(in the rows, 128 means zero)
A single turn carries every row of the set below to another of its rows. Some are shown first; where does it send the rows asked next?
q802: [100 122 124 108  98 111 141 124  94 137 119 122 141 165 138 145 133 139
 139 122 141]
q404: [127 133 134 103 103 104 156 103 138 114 122 131 175 136 156 138 134 117
 127 139 120]
q411: [128 145 132 142 106 109 132 114 107 119 143 171 143 133 147 147 124 133
 108 149 124]
q183: [107 112 109 105 114 112 146 131 103 139 126 128 154 171 134 138 138 142
 131 123 149]
q369: [105 137 148 113 112 106 150 102 124 119 121 131 162 138 156 141 134 117
 148 134 132]
q585: [126 106 124 114 114 118 156 121 106 139 142 130 132 147 141 164 127 173
 119 133 139]
q257: [111 136 134 100 110 114 147 109 133 121 132 125 163 155 164 130 134 116
 131 124 120]
q933: [105 120 120 102 109  90 145 116  97 131 119 117 139 167 148 141 134 133
 129 127 151]
q433: [134 123 107 120 116  75 156 125 122 145 141 154 153 131 129 160 119 162
 119 125 109]
q688: [110 114 127 116 118  91 153 109 116 142 152 122 150 153 143 162 113 174
 112 128 140]
q242: [143 124 105 124 118  76 164 123 127 120 145 155 148 137 144 158 110 159
 112 131 123]
q67: [130 140 140 142 102 108 139 119 104 116 137 168 145 127 148 136 113 123
 130 144 129]
q679: [156 123 115 127 116  70 159 125 116 131 135 151 158 131 136 150 114 150
 130 135 113]
q458: [120 120 145 115 106 118 153 106 140 117 134 149 167 149 160 138 130 111
 135 135 134]
q239: [121 146 150 148  99 107 140 116 113 125 148 165 164 135 143 144 122 133
 129 136 119]
q93: [117 151 131 140 104 117 136 122 120 114 140 167 158 127 144 136 122 123
 123 129 127]
q12: [121 109 117 122 129 103 139 112 117 148 153 131 143 146 137 159 120 169
 105 127 126]
q717: [146 128  95 125 117  77 168 124 115 137 133 151 159 137 132 157 131 155
 128 136 122]
q101: [122 144 133 142  97 100 149 126 109 127 141 175 151 130 148 135 121 135
 115 140 109]
q643: [140 136 128 134  92 108 143 123 110 106 144 170 152 137 139 142 121 124
 122 137 109]
q749: [131 113 132 105 118 110 141 104 117 144 151 121 144 149 146 162 134 162
 102 134 140]
q824: [134 107 135 112 126 100 140 111 107 142 157 132 138 150 142 160 115 167
 113 138 141]
q26: [125 130 147  98 107 105 148 105 132 115 127 125 160 141 164 134 121 115
 135 131 134]
q71: [111 140 142 111 108  92 145 111 138 126 116 134 165 151 162 138 128 113
 138 121 127]
q299: [135 149 148 141 101  92 131 121 108 119 133 162 157 131 141 141 132 122
 125 135 121]
q60: [123 110 126 114 112  93 145 109  97 136 153 120 149 144 125 162 124 170
 116 130 139]
q941: [140 130 118 141 119  63 160 113 112 136 154 153 159 137 139 152 120 149
 122 132 120]
q869: [123 108 115 101 108 109 143 122 116 138 115 129 135 166 148 145 138 121
 135 118 143]
q464: [120 112 112  99 108 104 150 122  94 134 129 128 142 165 137 140 129 130
 147 127 153]
q321: [114 109 131 104 115 104 146 122 111 153 148 133 146 159 139 155 130 169
 106 128 144]
q427: [141 133 109 134 103  66 150 126 108 134 144 149 158 144 129 152 116 152
 120 121 110]
q658: [109 138 144 105  97 107 145 113 140 118 127 145 170 134 154 134 126 115
 124 126 127]
q508: [145 133 110 140 111  82 162 133 119 134 137 151 163 132 141 140 123 154
 114 128 106]
q614: [110 120 104 112 103 112 147 114  98 135 125 140 143 163 141 138 140 118
 135 131 155]
q695: [101 119 114  95 100 110 150 117 106 143 129 132 145 164 145 136 138 122
 141 118 136]

q614 goes to q411
q93 goes to q12
Now these:
q369 goes to q941
q643 goes to q585
q71 goes to q427
q464 goes to q67
q658 goes to q433

